Each row is where one point has got to under a steady rotation. How many steps took it there?
The counts run from 0 to 227.
[132 145  92 164 163 148 107 143 157 107 119 148 136  91  90  98 134 105
 126 166 159  95 117  88 157 121 136 107  98 139 151  76]	39
[ 77 138 133 163 114  91 115 119 168 133 124 119 131 116 155 119 140 139
 185 109 138  87  81 118 138  93 104 196 130 137 132 150]	13
[122 111 142 167 160 122 161 150 163 154 121  86 148 158 150  93 128 137
 129 120 119 158  75 109 109 115  92 144 129  65 119 114]	96
[122 131 178 209 117 114 113 153 140 131 116 135 169 101 123 104 150 128
 144 120 105 159  98 131 163 122 144 123  76 160 132 101]	125
[101 144  96 153 137 141 164 130 144 191 125 160 123 104 140  99 125 119
 140 120 143 189 111 171 147  98 111  94  94 101 162 112]	104
[107  90 151 191 138 129 170 108 154 134 137  93 117  88 161  92 121 119
 131 147 114 151 108 136 173 110 130 114  81 136 133  86]	127
[100  86 139 181 148 120 166  97 140 131 127  87  93  91 173  80 123 114
 138 134 130 136 129 115 168 118 114 112  84 116 126 111]	128
[148  58 127 165 143 108 121 131 154 151 136 117 152 131 150  83 125  98
 122 120 117  80  90  84 110  94  93 134 143 124 152 108]	43
[ 80 132  99 179 141 158 147 136 177 144 124  96 119 110 161  89 129  92
 147 163 129 128 108 173  99 136 119 170 136 140 138 105]	150
[ 97 172 101 169 139 164 130 161 173 131 102 107  95  96 118  93 163 158
 174 145 123 136 129 124 162 123 159 138 115 103 107 101]	116
[109 152  78 157 185 129 131 138 164  84  94 133 149 120 123 149 170 127
 126 141 145 115  99 103 133 108 125  98  81 119 162 101]	192
[108 141 116 150 154 123 117 130 128 137 109 112 115 110  91  86 112 111
 130  85 133 139 138 107 135 110  71  75 116 116 197 158]	206
[120 143 107 167 128 131 120 118 128 131  63 131 149 114 126 118 184  80
 161 135 115  95  93  81 112 125 156 165  93 127 123 133]	47
[110 154 109 129 163 150 147 150 151 144  85  93  96 102 132 102 156 149
 139 139 138 141 135  58 145  80 130 126 136 101 140  83]	215
[ 94 121  83 142 143 135 169 121 151 157 114 109 135 130 104 105 146 138
 186 144 124 131 111 114 137 133 134 135  92  78 102 196]	99
[ 89 121 145 161 170 105 133 186 138 109 160  95 115  96 121  92 153 104
 121 102 145 110 128 113 134 105  97 112 114 135 170 129]	8
[140 147 135 183 133 180 102 126 133 145  99 117 135  77 108  93 125 132
 111  91 126 113 114 112  83 146 104 101  93 144 157  87]	171
[114 103  93 132 128 149 148 124 152 137 102 183  90  94 105 112 125 132
 144 110 105  97  71 118  76 117 106  95 113 150 150 150]	187
[ 79 122 121 135 144 126 150 132 129 188 124 115 124  93  98  72 146 139
 145  99 154  97 128  98 100 132 135 124  95 110 107 180]	0
[104 112  81 103 152 121 155 121 156 176  89  80 145 123 137 120 136 131
 159 143 133 108 109  97 113  88 109 118 108 101 132 169]	198
[ 92 128 121 172 154 108 103  71 143 115  77  80 109 105 147  79 110  90
 145 150 146 129 118 111 142 125 120 142 111 112 145 130]	29
[111  96  93 135 131 140 157 130 170 187 116 160 148 112  98 111 125 158
 157 147  99 114 139  75 172 102 108 111 112 150 145 136]	221
[136 171 146 194 136 107 105 132 168  88 141  88 135 115 136 102 115  96
 151 136 142  89 124 123 149  92  99 108  97 141 147 131]	160
[115  73  82 131 141 106 135 126 137 144  91 125 159 117 162 103 161  95
 149 168 140  85 120  79 126  92 132 144 112 114 139 139]	45
[166 133 135 129 129  97 148 179 120 161  80 117 149 135 146  84 147 149
 156 159 119 154  72  88 124  84 131 137 106 132 131 116]	79
[ 79 118 126 140 124 128 141 145 138 136 115 149 115  86 132  88 112 164
 181 170 140 140  72 127 112 131 153 173  91 137  91 125]	133
[120 124 134 150 107  89 126 124 129 152 115 117  99 115 176 109 146 159
 183  76 127 141  97 120 160  83  92 151 110  96 129 132]	112
[129  76 133 193 130 110  94 136 165 121 157 137 144 120 121  80 130 113
 146 106 126  85  69 146 132 135 112 134 118 121 128 137]	142
[ 70 107 162 155 138 106 119 171 127 118 113 105 131 107 137  57 124 139
 150 145 150 135 125  90  97 134 127 158 109 114 104 144]	131
[121 145  95 165 180 136 130 127 163  82  81 105 129 118 105 147 171 116
 130 117 123 113  70 115 134 127 125  99  87 115 143 105]	193
[116 137 110 155 141 105 146 140 168 124 112 169 173 130 146 137 146 133
 126 113 158 106 116  87 114  89  65 119 109 140 186 121]	190
[107 139 119 149  95 150 115 119 185 138  98 126 176  93 154 103 124 152
 175 175 145 105 131 109 105 101 125 160 123 144 164 150]	167
[166 129 143 127 134  89 135 182 100 156  87 103 151 131 134  80 146 149
 157 121 113 129  93  68 120 102 107 123  95 129 131 135]	78
[152 159 117 182 143 156  98 148 143 139  88 131 162 127 109 101 122 136
 133 123 113 168  91 128 116 141  89 121 110 124 180  84]	72
[157 156 107 151 125 119 165  92 155 156  76 139 105 133 151  88 133 127
 165 173 130 165  76 115 154 109 143 145 109 120 128 130]	81
[122 107 119 133 136 138 105 141 142 110 100  81  93  80 151  83 122 122
 148 136 123  90 102 126  88  82 143  86 115 106 113 118]	163
[139 165 118 157 142 117 137 156 150 107 112  82 146 133 146 111 125  85
 133 140 153 117 127  75 124  60 101 113 113  88 157 109]	61
[ 92  95  88 138 153 134 175 128 167 154 122  96 143 145 120  97 137 143
 172 166 128 143 104 118 142 127 120 143 109  69 108 165]	98
[134  85  75 135 177 105 106 118 134 125  98 110 152 118 131  82 124 138
 139 155 147  79 101 118 141 156 107 113  85 136 155 150]	175
[112 101 134 187 163 111 144 139 162 135  99 133 151 137 135  99 134 106
 107 154 111 181  77 112 161 119 114 121 109 128 156  74]	226
[121 109 137 150 100 115  84 104 155 140  82 116 128 111 159  74 109 145
 164 118 130  91  88 121  74  94 124 139 138 103 132 149]	165
[111 122 160 163 126 106 113 141 133 152 106 102 160  79 152 116 119 108
 119 127 116 137  90 120 126  65 131 122  87 164 156  73]	26
[136 100 117 163 163 142 106 141 160 148 118 111 167 112 142  69  92 143
 110 147 142 120 105 131 102 140  80 109 121 144 182  87]	173
